Small tables with named rows and columns. After each table, cells are looked up by row and column.

Table gilum
,lut,dit,nelipi,rizip,gukom,rizek
vilife,37.6,76.9,47.6,69.9,68.1,68.0
fazaru,60.7,46.8,54.5,49.8,56.9,56.4
ruf,56.7,45.7,21.5,30.7,43.8,43.5
rok,56.4,65.4,53.3,49.4,51.3,56.8
loze,38.9,56.1,34.2,62.4,62.7,55.9
buk,60.2,51.6,65.2,52.4,46.2,49.1
mus,66.3,54.4,80.4,58.2,56.5,51.2
tik,55.2,53.3,55.2,69.7,63.3,57.2
leg,36.2,60.1,28.2,67.8,49.6,51.0
fadis,38.1,51.7,39.0,67.6,53.6,42.8
sug,32.3,56.3,44.8,57.9,61.0,61.2

rizek of fazaru: 56.4
gukom of rok: 51.3
rizek of buk: 49.1
gukom of buk: 46.2
dit of leg: 60.1
rizip of sug: 57.9
rizip of fadis: 67.6
nelipi of tik: 55.2
rizip of mus: 58.2
rizek of rok: 56.8
gukom of fazaru: 56.9

Table gul
|  | sev | dis | gefod |
|---|---|---|---|
| gunu | 234 | 221 | 107 |
| nak | 69 | 72 | 83 |
| paleno | 132 | 131 | 125 |
| fumat | 49 | 31 | 102 |
| vodamer | 135 | 139 | 130 |
| fad | 123 | 88 | 56 |
| pefuz | 152 | 152 | 128 |
| vemimo | 78 | 94 | 136 |
| tus | 223 | 205 | 102 |
| kopod | 108 | 126 | 146 |
| dotu | 113 | 122 | 131 |
| silonik | 49 | 71 | 145 |

What is the dis of fumat in gul?
31
What is the dis of gunu in gul?
221
What is the gefod of kopod in gul?
146
What is the gefod of paleno in gul?
125
What is the dis of dotu in gul?
122
What is the gefod of fad in gul?
56
What is the sev of silonik in gul?
49
What is the gefod of silonik in gul?
145
What is the gefod of tus in gul?
102
What is the gefod of vemimo in gul?
136
What is the sev of paleno in gul?
132
Row with the largest gefod: kopod

gagabaz
         rog  peruton  pef  fadav
pez      197       76   35     36
tep      154      156   43     36
bupa      36      103  194     58
ratatup   33       30   40    149
mil       58      192  102     36
nud      187      109   37     32
pimu      54      192  102     36
zib       29       33   75    199
tizoge   147       37   35     36

peruton of zib is 33
pef of tizoge is 35
fadav of pez is 36
rog of pez is 197
rog of nud is 187
peruton of nud is 109
pef of mil is 102
peruton of bupa is 103
fadav of tep is 36
peruton of tizoge is 37
peruton of pimu is 192
Which row has the largest fadav? zib

dil.tsv
	pokebo	difaf	gigikev	leki	karatak
malisa	9.32	6.95	3.74	4.49	6.82
rezi	9.29	6.95	4.91	5.19	6.74
lar	6.40	8.75	3.14	4.49	1.97
kefe	8.17	3.03	3.74	4.49	5.32
bifu	8.68	6.67	3.74	4.49	9.26
vemonod	8.17	6.95	3.74	4.49	7.38

lar, gigikev => 3.14
vemonod, pokebo => 8.17
bifu, gigikev => 3.74
bifu, leki => 4.49
bifu, difaf => 6.67
lar, karatak => 1.97
malisa, leki => 4.49
rezi, pokebo => 9.29

Table zagi
cols = liv, pada, nolov, lof, bur, gab, dav, vano, puza, zosubo
sut: [-1.0, 0.8, -0.5, -1.2, -1.5, -0.6, 4.2, 0.0, -7.6, -7.3]
ruz: [4.1, -1.1, -3.4, -5.4, 0.1, -4.4, 2.6, -0.3, 4.7, -0.7]
karenag: [-2.5, 0.4, -0.3, -0.4, -1.9, -0.2, 2.3, -0.6, -8.2, -7.0]
vinetu: [5.6, -0.1, -3.6, -6.3, 0.5, -4.9, 5.4, 0.5, 5.2, -1.9]
gimotu: [-5.6, -2.3, -0.1, 1.1, -2.8, 0.5, -4.9, -2.6, -7.6, -2.3]
ras: [5.6, -1.0, -3.9, -6.4, 0.6, -5.2, 4.0, 0.1, 6.8, 0.0]
kise: [-2.0, 0.8, -0.2, -0.6, -1.8, -0.2, 4.0, -0.1, -8.8, -7.7]
sok: [0.7, -2.9, -3.5, -4.0, -0.9, -4.0, -4.0, -2.2, 6.2, 2.3]

What is the pada of sok in zagi? -2.9
What is the bur of ras in zagi? 0.6
What is the puza of kise in zagi? -8.8
What is the dav of sut in zagi? 4.2
What is the pada of sut in zagi? 0.8
What is the pada of ras in zagi? -1.0
What is the vano of sut in zagi? 0.0
What is the dav of kise in zagi? 4.0
What is the puza of sut in zagi? -7.6
What is the zosubo of ruz in zagi? -0.7
What is the liv of ruz in zagi? 4.1
What is the zosubo of sok in zagi? 2.3
Row with the largest gab: gimotu

